A state moves one step at a time under one of 8 hidden systems, and each row is a state written as 18 numbers. Each run below is a few steps of one system.
seq 1, buga, 11 rows:
-25,-23,-15,4,-16,3,5,4,-1,-11,-14,-3,-42,5,6,22,14,-54
4,19,-4,-4,22,-18,-11,12,-15,-27,15,-17,-20,30,5,25,10,-45
2,15,6,-1,9,-25,-11,27,-4,-37,31,-12,13,-6,-46,14,-10,-11
-19,0,4,-13,11,-14,-34,16,19,-29,-15,15,5,-7,-35,9,-39,17
10,7,11,-23,18,11,-37,-11,17,-8,-26,18,11,39,-22,-8,-18,30
17,-14,30,13,10,24,8,-3,18,13,-14,1,12,38,-27,-19,8,40
1,-22,12,39,24,16,25,17,2,33,-25,-1,-10,2,11,-18,1,33
21,7,-18,20,17,10,13,7,-34,38,-20,0,2,-16,34,-13,7,15
17,12,-5,-2,-29,-6,16,-1,-34,43,0,7,16,-37,18,5,10,-5
-22,5,16,-14,-44,-19,-4,-9,-6,25,4,14,1,-35,31,9,16,-21
-34,3,3,-13,-32,5,-26,-16,1,-10,16,7,-10,2,26,2,38,-34
seq 2, dosi, 11 rows:
-5,27,41,-49,26,28,-11,-10,0,-15,50,40,12,-19,-1,-72,19,-21
4,-25,41,-25,-28,41,-25,0,25,-61,-35,27,-27,-3,-5,-10,61,-21
25,-47,22,25,27,-16,-8,31,12,-15,-32,9,-38,53,36,46,40,-24
29,-14,-6,67,48,-42,25,8,-25,5,42,21,-4,49,-26,5,21,-5
-10,21,-3,51,-10,-45,-13,2,-33,-14,3,34,18,-32,-77,-7,1,19
-12,24,-4,-22,-26,-38,-78,5,-13,11,-48,23,30,-16,-21,17,-19,20
-9,-4,5,-41,-26,3,-60,-16,16,57,1,4,48,50,16,5,1,22
-58,-5,6,17,-26,57,-7,-16,23,30,31,-12,9,41,18,-6,34,34
-36,25,-39,45,-1,61,10,5,-13,-20,-5,-34,-28,9,31,30,26,21
41,25,-58,13,8,23,32,21,-47,-10,15,-29,2,-29,25,55,0,-8
36,22,2,-24,-1,-13,38,17,-20,5,54,18,28,-70,13,36,-25,-4
seq 3, kigi:
1,-42,-25,2,22,52,17,-12,18,11,32,22,5,31,-9,-1,-10,24
2,14,-3,31,-6,18,68,-26,-3,15,-4,15,-29,-17,6,19,-19,15
19,21,-33,13,-7,-31,6,-28,-10,-11,-6,-32,9,-33,42,-3,-10,18
8,-45,-32,-23,-22,-15,-13,-19,13,11,19,-15,34,-10,2,-20,-12,1
-29,-40,2,-20,-24,4,27,-19,27,22,-6,8,-24,0,0,-4,-21,-30
-8,23,10,-18,-12,7,21,-22,10,-18,-12,-35,-35,13,23,0,0,-33
22,0,1,-15,-2,11,14,16,0,-22,14,-61,11,2,-8,-13,13,-17
3,-29,-3,-4,24,-2,22,38,2,-11,14,-17,-5,-19,-32,-8,-23,-25
4,16,-2,-22,28,-2,8,1,-10,-19,-16,23,-20,-19,-18,-15,-36,-26
30,18,19,-31,2,1,-14,-7,-1,-13,-40,5,8,-9,-22,-29,-9,8
15,-24,29,-5,13,-1,-17,20,10,11,-46,-8,5,5,-3,-35,7,16
seq 4, sopom:
12,31,-30,-8,7,-37,2,13,-34,18,-12,-41,8,-23,3,5,-43,-17
-14,37,25,-46,-14,-31,-14,3,-1,16,19,-10,30,-29,-16,-25,-28,-12
-18,8,41,-63,-31,28,-16,-7,24,-9,-10,21,0,-16,-14,-14,-3,-17
25,-2,34,-40,-14,48,7,0,16,-16,-23,5,-23,25,11,19,28,-27
36,-6,17,11,22,30,30,31,-10,-12,11,-23,-16,24,21,13,46,-21
13,-7,-12,36,48,0,9,48,-25,-31,30,-9,1,-22,4,-12,25,-4
17,-15,-22,17,40,-38,-32,14,-15,-37,-5,30,11,-28,-22,-22,-11,15
13,-20,20,2,13,-54,-32,-13,10,3,-30,44,13,12,-34,-21,-20,16
-27,-22,41,13,-19,-21,-17,-23,26,36,-37,20,-6,46,-16,-25,8,11
-42,-17,-6,30,-35,29,-6,-19,2,38,-35,-18,-20,43,6,-12,35,-1
-17,7,-52,29,-26,30,5,6,-41,33,-18,-40,-5,8,4,23,18,-13
seq 5, Gele:
-45,35,3,-16,-33,17,-4,-15,2,-20,-32,26,-43,-41,23,26,-10,-15
26,40,18,-43,-26,-17,-35,-25,-1,0,-2,-7,20,25,36,22,19,-11
12,-31,29,-2,-16,5,8,27,16,-2,60,-5,23,8,0,29,40,-7
-28,-16,0,29,28,17,6,12,13,-44,23,32,-39,-4,16,25,15,-5
34,31,-21,13,20,-6,-19,-27,-17,-46,-11,24,-6,21,-4,17,9,16
40,-9,14,20,-5,-34,5,-1,9,-3,1,7,33,6,-37,17,-2,40
-28,-39,8,18,14,-15,-8,0,37,0,3,20,6,-2,-11,-18,-25,37
-17,-9,-27,-4,0,31,-15,-40,14,-7,-18,3,0,14,-9,-42,-11,28
11,4,-11,4,-33,22,30,-28,5,20,-23,-38,6,13,-9,-7,-6,19
-19,2,-10,10,-5,-8,33,-3,6,40,12,-32,-6,-3,30,11,-31,2
-20,18,-30,-22,10,7,10,-5,-15,9,36,-16,4,-26,24,-12,-24,-18
seq 6, dosi (11 x 18):
-14,-24,-24,1,-3,35,10,-20,7,3,-28,35,-23,19,-30,11,-20,-3
13,27,21,16,-8,-1,25,-7,-7,28,-37,-11,-13,20,2,14,-5,12
8,5,1,10,11,-11,-2,23,-13,17,3,-43,23,-11,10,-30,4,12
-18,-20,-24,-13,2,18,-10,6,-9,9,10,13,7,-32,-1,-25,-6,-10
-8,12,7,-21,-15,24,5,-16,-4,8,-19,30,-20,-7,12,8,0,-21
15,16,30,-7,-4,-1,6,1,1,1,-3,-16,-8,16,26,0,25,-14
2,-20,6,10,13,-6,2,22,2,-15,22,-16,-2,0,5,-7,24,-17
-7,-10,-10,7,16,-2,3,7,-5,-24,10,27,-19,-8,-17,10,-2,-19
17,16,13,-5,1,-15,-1,-4,-4,-8,-13,21,-6,10,-22,19,-6,-7
13,2,27,-6,-3,-23,-18,7,4,3,-1,-5,21,10,-15,0,3,13
-18,-19,4,1,6,-1,-28,7,14,3,0,4,13,10,-8,-11,0,19
seq 7, kigi:
15,12,14,-14,-26,18,20,0,-17,43,-16,14,0,5,1,28,8,-15
-5,17,30,4,-5,-29,0,17,-6,15,10,-13,-1,-11,37,4,17,-11
-19,-8,-4,-8,1,3,-29,13,-5,-21,31,3,10,-10,10,-9,29,-16
2,-17,6,-12,-15,20,-3,10,2,-15,5,30,-3,-5,-25,30,12,-18
16,11,26,1,5,-21,4,3,8,-19,-7,19,-13,11,-1,35,-4,-5
8,9,15,8,18,-18,-18,-7,8,-31,11,2,8,19,-4,-8,9,18
-4,-18,-4,23,6,11,-8,0,10,-16,0,10,7,9,-31,-4,6,27
-3,-5,-15,24,12,5,5,-6,-1,6,-23,13,-13,15,-6,19,-12,23
5,20,-13,13,3,-7,4,-22,-9,16,-3,-3,7,15,9,0,-10,21
-17,-1,-8,11,-15,-1,-2,-12,-1,24,9,-13,17,-8,4,-11,-5,23
-29,-11,-18,-2,-15,7,-4,-4,7,19,2,-5,0,-8,23,12,-9,1
seq 8, vobab (11 x 18):
-1,16,18,1,2,18,1,-8,8,1,-7,-20,-20,26,48,1,24,0
14,-6,-20,11,21,30,9,16,-20,-4,24,-18,-5,18,8,5,27,-16
0,-10,-20,14,11,0,30,28,-11,-10,18,-1,-10,-31,-16,22,-17,-16
5,17,-1,-5,14,-42,-1,-2,0,-20,2,11,1,-26,0,11,-38,3
16,5,18,-28,-4,-22,-25,-23,21,-24,6,10,25,4,-13,-18,-11,17
-6,-32,28,-16,-16,16,-6,-16,35,-8,-10,3,0,18,-1,-20,16,6
-10,-24,-2,17,14,19,5,-8,6,8,-24,-3,-31,36,18,-10,16,-13
7,-2,-24,32,20,3,20,9,-26,16,-6,-23,-9,24,-15,-4,5,-10
-3,1,-13,21,2,-19,8,29,-23,17,1,-22,15,-30,-21,-1,-21,6
-13,12,-1,-22,-11,-25,-24,7,-4,13,-9,3,20,-38,2,-10,-30,5
-3,23,19,-48,-23,10,-23,-20,9,5,-8,8,12,-2,5,-10,-4,-2
seq 9, buk, 11 rows:
-20,40,29,39,-33,37,67,0,-22,-17,18,-10,-45,-35,10,5,53,-25
24,30,-12,20,0,-37,-32,31,-30,-51,-42,-48,1,-48,37,-2,29,5
50,-18,-12,-42,36,-48,-47,32,-20,-21,10,34,23,-12,-13,21,-16,-34
-25,-14,44,-7,8,-26,13,-8,32,-20,29,75,-22,2,-50,21,-28,-21
-26,5,42,29,-10,-8,-9,-40,47,-42,-30,-7,-23,45,-24,-20,9,38
36,-42,-22,19,3,20,-19,-3,10,-9,-22,-49,22,69,-16,-10,33,31
7,-46,-51,41,25,20,29,25,-22,45,21,0,-2,24,-6,30,-6,-1
-38,45,-36,43,11,-6,23,-12,-40,45,1,16,-18,-22,5,1,-31,8
-13,52,-14,-28,-38,-12,-32,-23,-22,29,-22,-2,37,-39,-6,-21,-28,25
-13,-21,19,-68,-41,13,-36,5,31,26,10,4,41,-23,24,5,-11,5
-24,-3,41,-34,-4,41,7,-1,33,2,40,11,-17,14,58,11,22,-20
seq 10, dap (11 x 18):
56,27,46,-22,-40,8,29,12,-21,17,-6,-20,34,-32,-33,-22,30,-8
4,-66,30,-13,16,14,7,52,21,15,-13,6,-14,-33,44,-11,13,-19
0,0,-36,-8,19,1,-24,-33,-25,-16,-30,39,-37,0,36,-32,16,-37
25,9,6,23,-32,-28,16,-11,-35,-17,-5,21,-3,-10,-52,5,34,-32
-10,-43,33,20,5,-54,-18,47,19,-5,-4,-9,-3,1,2,23,8,-16
-28,-16,-21,-7,22,-20,-67,-12,2,-10,1,6,5,42,3,-26,6,-13
-20,7,1,12,-18,22,-8,-12,-7,-2,12,20,5,38,-67,7,16,-4
-28,10,30,20,2,6,0,36,12,13,-7,-15,-13,32,-3,47,0,13
-7,32,-9,-6,27,15,-36,17,-15,21,3,-18,18,23,31,5,0,21
1,17,-7,-6,-1,43,-1,10,-20,19,22,28,29,-20,-20,3,0,28
-9,12,21,0,-10,16,8,13,11,5,-11,33,-4,-35,22,39,-13,30
seq 11, vobab (11 x 18):
44,-35,-49,-16,15,-19,-28,-42,15,-66,-32,-4,6,2,-15,-29,-15,6
31,-71,13,-20,-17,-25,30,-29,42,18,-15,-17,7,37,-34,-16,-29,-11
-34,-26,29,26,24,-29,21,-11,25,32,-17,-26,-29,24,20,-69,-11,-9
-16,3,-40,17,11,9,-15,-9,-29,8,-33,-51,-5,15,-16,-76,9,-14
-5,-14,-25,-17,-31,11,5,32,-23,33,-38,-62,14,-14,-41,-5,-21,-30
-25,30,27,-39,1,-20,-3,44,-12,52,-17,-27,-1,-24,13,3,-43,-36
-9,74,34,-53,20,21,-27,21,-22,0,6,-2,10,-9,1,-29,-2,-22
18,28,40,-48,-10,58,-8,35,-5,-38,-15,2,-2,-14,-22,10,30,-20
32,-4,43,-19,23,15,1,47,2,-26,-26,34,-32,6,10,49,20,-31
41,8,32,18,55,-13,6,19,-19,-16,4,64,-18,25,-18,13,22,-15
26,-13,23,45,11,-22,10,4,-11,-28,-6,59,-1,-13,-55,-10,25,21
seq 12, dap:
-25,58,26,15,3,4,-4,-25,-3,22,35,23,19,3,14,-17,1,47
-13,6,7,12,-38,40,1,11,12,-12,9,-21,26,-38,11,15,22,53
20,-20,-32,-19,-14,24,3,-8,11,14,-3,0,9,-13,56,47,-14,20
27,13,-13,-3,8,-11,27,-46,-6,15,33,33,4,-5,38,1,-7,6
9,2,12,26,-6,-15,34,-19,14,-34,29,5,1,-40,6,-10,10,25
11,-35,-21,4,-10,-20,2,-14,29,-42,-12,-32,0,-20,19,6,-13,14
26,-33,-32,-11,1,-22,11,-40,16,-5,4,-11,5,23,-4,-5,-29,-10
-6,-10,11,15,10,-15,43,-28,20,-3,21,-10,-16,20,-31,-22,-23,-7
-24,0,0,15,11,-1,19,2,18,-21,-9,-55,-17,6,-10,-20,-18,1
-3,0,-30,-18,6,14,6,7,-4,4,-11,-53,6,8,-17,-11,-29,-17
-5,7,5,-28,13,15,28,14,-5,26,7,-9,-4,-2,-25,-10,-39,-28
seq 13, sopom:
13,-40,-3,-30,-30,57,44,-11,-2,19,76,5,21,0,-23,-19,38,-41
-15,-27,-6,11,6,22,48,38,-1,-38,-6,17,-61,-60,13,40,-4,-49
43,20,-13,-1,34,-63,-18,-9,-4,-78,5,-29,-14,3,39,14,7,-23
26,-31,20,-2,19,-40,-3,11,19,-25,59,-11,43,19,-67,-22,-3,1
-54,-44,28,4,28,1,-12,25,43,-21,-22,26,-31,6,-42,-19,-32,0
0,6,-4,10,21,2,-24,-41,13,-26,-65,-10,-37,64,-2,-26,-1,6
27,-5,-4,27,-9,18,20,1,-12,38,-26,-55,19,47,-40,-20,15,21
-40,-2,-18,17,13,19,-1,54,-24,53,-26,-37,5,-27,6,-21,-19,6
-8,47,-40,-28,4,1,-35,-13,-45,16,-26,6,5,-29,22,-34,-14,-16
38,33,20,-44,-44,-6,-1,-10,-26,27,-13,23,34,-34,-28,-3,2,-13
-7,-1,66,-38,-34,6,-5,31,14,24,-7,23,1,-27,25,25,21,-20
seq 14, buk, 11 rows:
-2,12,20,-45,18,2,-25,-4,18,-8,-19,-31,-4,53,-14,-22,-18,-21
0,-28,19,-13,1,48,24,33,14,1,7,-27,-4,19,-45,-6,6,-19
-23,-5,6,33,28,27,21,46,-2,2,-31,-19,-33,-2,8,4,-4,3
21,33,0,6,36,7,-9,27,-42,18,-44,1,-4,6,-8,-17,-2,-1
12,-7,20,-8,-10,-7,-6,26,-22,34,-24,32,20,-28,-41,-8,-6,-2
-29,-22,41,1,-13,-19,-22,8,16,32,-27,38,-5,-10,10,-9,2,2
-6,-1,28,-4,-16,5,-29,-21,2,18,-21,20,-7,41,11,-22,45,-9
5,-26,2,16,-39,16,-1,3,-10,7,0,-6,1,19,-5,13,59,-21
-18,-9,-19,40,-8,-20,-7,22,-21,3,4,-10,-13,-2,23,39,30,-18
-14,40,-25,13,3,-29,-32,3,-36,-9,14,12,3,-1,-3,25,5,-18
-16,17,-5,-14,-23,-14,-34,-1,0,-19,17,22,23,-16,-38,30,-13,7
seq 15, Gele:
-31,-26,-7,41,42,60,20,35,-5,17,21,-11,-1,6,-29,-47,7,28
-11,26,-43,25,10,43,15,7,-32,10,-68,-2,-30,-25,-6,2,-29,22
32,33,-3,-27,-13,-27,5,-13,-25,61,-41,7,22,-15,8,10,-44,8
-12,-13,34,-38,-26,-13,3,12,9,57,27,5,35,-45,13,-33,-7,-8
-43,-19,8,-26,-27,35,-18,9,12,-10,-5,-5,-18,-40,41,-27,29,-27
15,3,-15,-18,-25,21,-7,-15,-12,-18,-23,-15,-28,22,40,23,44,-47
32,5,14,16,0,-32,24,8,-20,6,30,-3,-9,27,10,43,34,-42
-15,7,8,37,31,-39,-4,31,-15,-24,50,24,-6,-11,-11,19,13,-17
-7,8,-10,6,17,-17,-51,13,-8,-53,-7,32,3,-9,-42,7,0,10
17,-15,23,-13,-11,-7,-36,-3,24,-25,-39,21,15,32,-53,10,-5,23
-9,-26,42,8,6,16,-2,-10,38,22,-15,12,4,55,-20,-17,0,34
seq 16, buga, 11 rows:
-4,-35,7,-24,-19,36,1,-3,12,48,-15,-20,-1,41,8,-21,16,-27
-22,13,21,21,10,26,45,15,-11,25,8,-16,-38,20,3,-10,19,-41
-2,32,-3,17,10,8,18,41,-37,-23,-12,-29,-25,-35,10,5,15,-22
26,5,-8,-35,-2,-13,-22,39,-22,-18,-7,-4,15,-44,-1,22,-5,-26
6,4,30,-53,-5,-18,-27,4,7,-3,11,48,12,-9,-23,9,-10,-28
-19,1,44,-5,-5,1,-28,-21,22,-29,-8,45,-11,25,-31,-18,20,1
2,-38,6,33,12,14,-20,2,17,-31,-28,4,-13,40,-23,-10,39,20
24,-39,-19,41,44,1,6,28,-8,14,-12,-3,-5,35,-8,11,6,10
18,14,-12,38,34,-29,18,19,-35,38,4,10,9,-5,-5,11,-22,17
-5,35,-3,14,-19,-29,-12,-5,-26,34,-11,11,31,-40,3,1,-16,39
-19,2,4,-21,-55,-2,-37,-15,5,39,-17,3,33,-18,19,0,9,25

Which system made each run below?
seq 17 (2 x 18):
-37,16,1,-4,5,20,26,-3,-3,25,10,-12,-30,40,-15,6,-19,-42
-14,52,13,13,8,11,17,18,-9,-27,-10,-45,-23,-2,-7,7,-4,-5

buga
seq 18:
11,-1,-16,-20,50,2,-25,13,-8,-20,43,21,3,27,6,14,-5,-25
13,17,26,18,29,-4,23,-6,-3,-26,16,42,-10,3,-50,-9,-3,3

sopom
seq 19, 2 rows:
21,-1,6,22,-18,-12,13,-30,-18,12,-32,45,-14,-28,28,-13,30,5
14,-30,-3,37,-31,-45,3,-10,-11,1,-14,2,2,-27,18,-6,41,-6

dap
seq 20:
-9,14,-11,27,-3,-24,-32,23,-10,-7,-25,-22,11,2,-8,31,-7,25
-8,5,-8,-7,18,-9,-43,17,-8,16,16,19,29,19,-16,10,-13,14

buk
seq 21, 2 rows:
-46,18,47,-4,-57,58,11,28,10,19,19,-1,4,-21,-9,32,34,10
-28,37,-2,6,12,22,-30,28,-12,-16,-12,18,-33,-3,70,65,22,-1

vobab
seq 22:
22,-12,19,15,36,-28,1,29,-8,28,9,-3,1,32,26,15,11,-12
-13,11,-1,26,10,-4,11,-6,-29,7,22,29,-7,-3,-31,-30,20,-21

buk
seq 23:
-17,3,15,17,9,-45,21,3,23,-6,-14,-49,-15,-41,48,-21,-36,13
27,6,-12,-48,36,-7,-26,-19,-4,-11,-5,-17,8,18,11,-60,-15,-32

buk
seq 24, 2 rows:
31,-31,13,-16,-21,-42,7,11,36,23,25,-29,36,-21,66,54,-22,29
-39,3,-3,-24,15,1,-2,-34,19,23,81,26,16,-16,52,-33,-19,7

buga
seq 25 (2 x 18):
35,30,-4,-42,-30,5,13,-31,1,5,-34,-9,9,-11,2,28,-40,9
33,11,53,-28,-4,-3,12,1,19,19,17,-21,17,7,43,-7,13,9

vobab
seq 26:
-13,40,0,-24,-4,-16,-14,18,-17,7,12,-10,8,-18,1,28,-24,-20
-1,12,23,-46,-2,3,-21,27,7,-12,16,7,15,-18,-8,19,-8,-18

Gele
seq 27, 2 rows:
-21,-12,-60,34,-23,-32,17,-1,3,20,-15,-89,2,-7,37,34,-40,17
-19,1,-51,-24,-6,-26,14,-30,-5,47,67,-36,37,-7,2,-19,-59,-18

dap
seq 28, 2 rows:
14,-19,35,-12,-41,-19,36,16,9,26,21,-4,8,-37,19,33,10,-17
-18,-12,13,-9,12,-41,-9,5,18,-35,31,3,-21,-19,44,4,7,-39

kigi
seq 29 (2 x 18):
-36,29,44,8,-20,0,9,-11,24,-14,-30,-30,-39,60,-40,14,-1,-21
-19,43,14,6,35,12,-18,25,-3,27,15,-43,8,75,2,19,-8,13

Gele
seq 30, 2 rows:
-11,1,24,15,-17,44,59,20,3,9,45,-40,-25,16,17,31,42,-30
-11,39,-19,42,24,6,11,38,-39,-37,3,-51,-23,-34,32,-3,31,-12

buk
seq 31:
-17,-19,9,-2,-34,-46,-30,-4,-12,-6,71,63,24,-42,17,22,40,-27
-27,-22,19,-14,-51,-30,-39,-24,29,-49,15,62,-11,-5,-8,53,31,-26

kigi
seq 32, 2 rows:
-8,43,4,33,-17,-17,23,-12,2,-58,-29,-1,-29,3,-63,44,-20,11
22,-8,24,13,9,-59,-53,27,23,-13,-17,-20,35,29,-1,35,-3,44

vobab
seq 33 (2 x 18):
-19,22,8,42,16,-19,-2,26,-24,-3,10,-27,-14,3,17,-8,34,-11
-15,-7,-36,2,4,-2,-35,37,-22,-15,15,-15,18,-20,-14,13,4,-8

dap
seq 34 (2 x 18):
-55,-10,-39,-9,-1,16,-50,-21,20,-11,-10,-22,2,-6,37,-33,-13,28
27,9,-28,-56,-7,59,-5,-17,-4,10,-3,-7,9,31,15,28,-10,-10

buk
